In the rows, zero is written as 128.
The rows of M fall into 3 groups, which share some directions, and each row is roughly a mix of its group's hidden directions.
M:
[[148 165 147  96 143 160 133 130  97 119 188 153 103 136]
 [169 103 128 115 114  88 121 187 143 147 116 130  92 150]
 [119 124  92 136 140 151 124  67 154 133 143  83  91 122]
 [119 114 122 138 136 115 133 133 141  93 104 194 108  75]
 [121 153 134 107 116 123 119 100  66  74 133 145 144 156]
 [107 157 125 120 150 173 116  74 145 113 172 150 113 112]
 [157 100 110 172 109 103 146 149 166 176 109 117 150 123]
 [149 177 131 149 119 130 102  92  92 169 145 137 169 133]
 [123 128 178 151 101 125 122 177  82 137 133 136 168 116]
 [104 158 163 100 108 154 122 124  87 129 148 149  72 116]
 [157 175 167  93 127 165 128 133 122 121 170 164 127 127]
 [127 139 133 140 129 103 122 118  65 118 103 105 179 166]
 [149 121 156 105 159 129 112 196 125 106 138 157  97 146]
 [119 149 198 132 147 161 114 126 141 157 160 102 125 107]
 [141 143 128 122 100 160 161 102 168 101 154 172 119  94]
 [101 145 142 115 146 160 116  77 130  91 176 102 106 132]
 [ 82 101 108 122 143 141  66 148  89 115 132 108 144 131]
 [147 152  68 125 113 103 143 105 128 147  78 157 112 114]
 [132 182 104  91 130 158 118  87 104 131 114 140 107  90]
 [100  73 111 122 130 119 150 147 153  99  96  93  96 105]
 [ 92 121 146 125 170 172 118 104 156 118 115  83 160 113]
 [152 145 134 112 131 152 124 106 178 166 127  70 147 149]
 [114 112 166 149 135 129 117  93 116 164 100  83 118  80]
 [125 107  87 134 150 142 121 134 154 124 121 199  93 108]
 [ 88 112 112 135 143 161 159 113 158  79 151 105 100 104]
 [120 143 133 145 158 159 147 140  63  95 168 137 128 109]
 [146  92 117 132  79  93 101 133  89 153 101 134 129 164]
 [159 133 178 106  92 125 125 150 110 145 171 171 139 138]
 [115 120 149 150 123 100 144 144 117 181  89  71 137 135]
 [131 124 161 126 122 119 165 181 147  96 164 147 107 166]
 [134 139 101 170 160 128 118  77 138 128 125  75 158 139]
 [167 142  84 129 101  98 131 121 122 152 153 165  79 120]
 [150 161 137 150 148  96 105 115 102 175 101 107 170 111]
 [145 160 115 169 110 118 121  86 104 176 129 131 171 134]
 [106 110 126 107 116 170 161 141 162  83 164 136  93 137]
 [103 103 143 161 165 119 155  96 185 124 125 135  94 136]
 [155 146  92 168 109 112 153 103 102 125 133 141 186 142]
 [147 130  59 127 115 122 148 101 163 110 108 123  84 132]
 [ 70 105 110 141 145 124 109 125 150 114  75 114 109  94]
 [133 163 176 114 144 131 125 159  83 147 129 131 177 151]
 [145 125 108 119 101 124 131  83  64 106 115 113 166 146]
 [124 115  74  97 112 134 135  72 163 119 124 141  99 149]
 [158 175 130 119 113  99 116 118  72 125 149 162 144 157]
 [137 137 116 168  95  96 124 116  75 147 113 119 179 137]
 [160 146 151  91 118 132 118 125  86 112 181 152 102 156]
 [119 130 162 114 119 128 118 185  87 128 137 178 107 101]
 [106 151 191 109 131 171 131 134 134 111 174 150 136 123]
 [116 128 140 135 136 156 140 130 194 147 110  90 174 108]
 [151  86 173 146 110 141 136 129 146 143 151  74 111 100]
 [156 100 162 125 138 101 103 147 122 180 135  86 146 158]
 [162 119 114 110  91 109  99 153 124 193 103 119 147 124]
 [149 173 134 132 121 119 147 150  77 150 139 164 175 142]
 [ 96 112 158 166 164 141 150 134 131  90 132 145 157  83]
 [144 114  66 117 133 103  96  95 160 116 109 124 134 168]
 [153 106 143 121 104  86 116 172 140 155 137 144  73 143]
 [149 142 187 109 113 152 130 102 132 142 178 101 115 155]
 [136 129 177 106 118 156 108 132 126 127 177 105  92 171]
 [125 127 124 125 124 138 103 138  74 115 151 189 164  97]
 [109 141 134 131 164 117 122 183  96 121 131 152 182 155]
 [145  88 124 136  74 102 145 154 140 156  86 140 156 118]
 [151 126 102 115 119  82 124 165  98 133  74 142 164 121]
 [167 155 165 127 138 127 157 139  90 145 168 105 117 168]
 [110 159 120  83 133 150 106  95 136 105 147 166  89  97]
 [130 126 166 123 104 100 131 196 145 143 120 173 117 134]
 [164 167 164 105 140 159 124  89 131 162 151  93 123 141]
 [132  90  75 137  94 103 147 141 130 145  76 112 136 110]
 [112 104 122 171 156 128 144 112 159 114 102 122 179  85]
 [111  78 143 140 142 134 120 143 190 124 122  91  92 125]
 [158 148  79 115  91 124 126  71 123 134 127 157 136  99]
 [132 127 161 118 155 112  83 116 121 163 103  72 155 145]
 [118 122 143 115 142 163 138 163 184 160 122 132  96  84]
 [159 141  68 109 101  97 126  98 115 143  98 127 150 156]
 [102 120 145  92 124 171  96 164 158  99 156 133  92 121]
 [ 99 159 126 119 155 171 155 107 160  98 157 113 132  86]
 [ 84 143  59 117 107 143 135 132 124  99 133 120 128 169]
 [ 92  92 102 155 105 115 143 131 159 112  70 127 145 107]
 [ 88 152 177 154 153 146 132 116 122 116 149 123 158  79]
 [124 134 190 143 131 151 155  87 135 133 162  83 130 134]
 [ 90  95 115 156 158 169 167 143 164 109 147 115 126 112]
 [168 155 156  95  96 135 136 157 104 154 165 142  99 152]
 [172  99  85 135  91 139 155  99 140 121 167 140 101 119]
 [133 103  97 113 150 137 137 144 179 129 111 182  86 119]
 [138  84 118 156 134 118 152 138 164  77 162 108 136 159]
 [136 151 112 142 154 158 138 114 126 173  90  83 162 100]
 [152 165 139 147 116 111 102  86  98 176 132 132 165 151]
 [118 117 186 112 132 109 102 154 149 157  91 133  88 106]
 [141 167 149 131  92 122 151 114 128 173 124 120 191 132]
 [155 105  95 118  87  83 126 144 104 141  86 128 142 163]
 [149 163  97 154 106 104 128 104  84 143 121 115 181 142]
 [149 136 163 114 122 121 105 138  68 162 161 110 140 166]
 [181 123  85 141 118  77 153 138 120 136 102 157 108 134]
 [122 134 136 116  91 120 140  72 138 154 123  65 147 144]
 [156 117  90 185 130 122 143  97 137 134 113  77 149 140]
 [110 109 109 145 136 150 139 116 198 114 117  84 158 121]
 [131 107 173 149 113 121 158 200 129 141 117 105 142 123]
 [129 123 154 105 112 135 113 149 173 158  91 132  86  82]
 [172 138 162  94 122 131 128 163  91 164 163 137 107 146]
 [112 109 110 122 130 142 124 116 190 112 153 148  75  97]
 [150 127  98 145 178  89 116 135 141 155  75 143 127 105]
 [ 90 135 129 133 187 157 117 100 128 130 132  85 169 123]
 [115 142 104 147 177 154 125  97 153 162 122  86 153 100]
 [128  81 121  84  98 115 124 171 124  99 108 155 102 150]
 [200 120  93 129 126  94 141 160 141 146 108 140 107 127]
 [145 138 122 142 133 175 145 107 161 153  97  94 168  92]
 [112 114 133 184 138 122 161 159 154 119 140 139 185 146]
 [112 139  91 134 144 123 121  70 117  82 146 169 122 149]
 [109 118 167 143 135 160 153 183 130  88 165 119 114 120]
 [128  98 135 139 112 112 130 170 192 146 123 146  83 113]
 [131 133 169  62 126 126  91 136  85 153 114 119 120 130]
 [101 135 152 137 170 148 115 109 160 150 122 154 126  65]
 [127 108  69 139 123  98 112  79 131 118 115 102 139 169]
 [135 156 161  80 126 163  90 146 105 133 169 148 111 142]
 [158 109  93 121 139  77 103 157 146 148  88 121 124 163]
 [134 113 136 126 126 131  93 130 102 107 158 185  94 176]
 [ 80 158 103 128 169 172 138  96 122 100 120 120 135 100]
 [107 134 170 119 142 156 105  91 145 148 140  67 144 147]
 [130 126 104 117 111 105 138 116  46 109 145 145 138 155]
 [137 126  55 143 105 106 153 119 115 125  93 102 157 116]
 [168  89 126 159 133 109 135 112 149 150 125  63 145 134]
 [146 129  92 150 146 112 148  65 173 112 102 130 145 124]
 [133 104 144 141 112  75 148 145 108 109 107  86 135 178]
 [118  68  94 161 114 127 145 109 154 111 100  86 129 124]
 [112  84 163 141 108 154 113 117 150 150 156 148  75 149]
 [177 114  87 137  89 100 141 129 139 171 142 151 104 115]
 [102 113 139 156 148 121  86 121  96 128 118 188 132  89]
 [138 111 114  86 136 151  57 122 147 105 148 140  97 127]
 [119 136  90  97 147 134 115  83 142  94 137 185 106 139]
 [116  99 130 139 123 107 107  91 114 143 108  68  78 135]
 [136 162 162 114 161 135 100 125  86 182 114 105 150 129]
 [119 123 117 116 107  95 119 146  64  76 114 121 159 138]
 [124 160  92 117 117 148 137  72  88  95 130 148 157 115]]

Here is one row of each group, with its name. Which group are the others in?
[173 148 130 141 127 110 119 115  82 161 111  89 164 156]  <111>
[ 95 108 158 123 106 157 161  97 176 121 156 104 103 140]  <29>
[102 104 114 157 147 142 145 133 169 121 115  60 152 128]  <89>

[142 170 126 134 160 144 132 113 108 108 199 143 115 151]  <111>
[113 184 119 123 122 182 162  86 113 130 149 117 136 118]  <89>
[133 139 112 127 115 141 126  63 109  81 143 134 178 138]  <111>
[115  76 121 158 139 161 165 140 178 114 155 113 129 119]  <111>
[120 147 162 124 104 161 178 168 159 120 148 155 124 100]  <89>
[133 150 110 111 133 168 118 125 148 151  93 125 100  61]  <89>
[157 147 141 101  92  89 101 115  85 113 142 164 129 159]  <111>
[150 135 115 127 116  90 113 101  59 127 133 119 154 167]  <111>
[109 123  91 109 133 139 145  97 142  62 152 144 101 154]  <29>
[118  91  97 162 107  96 126 114 152 133  70  99 145 121]  <111>
[ 94 108 102 145 136 107 139 116 169  92  83 150  98 104]  <89>
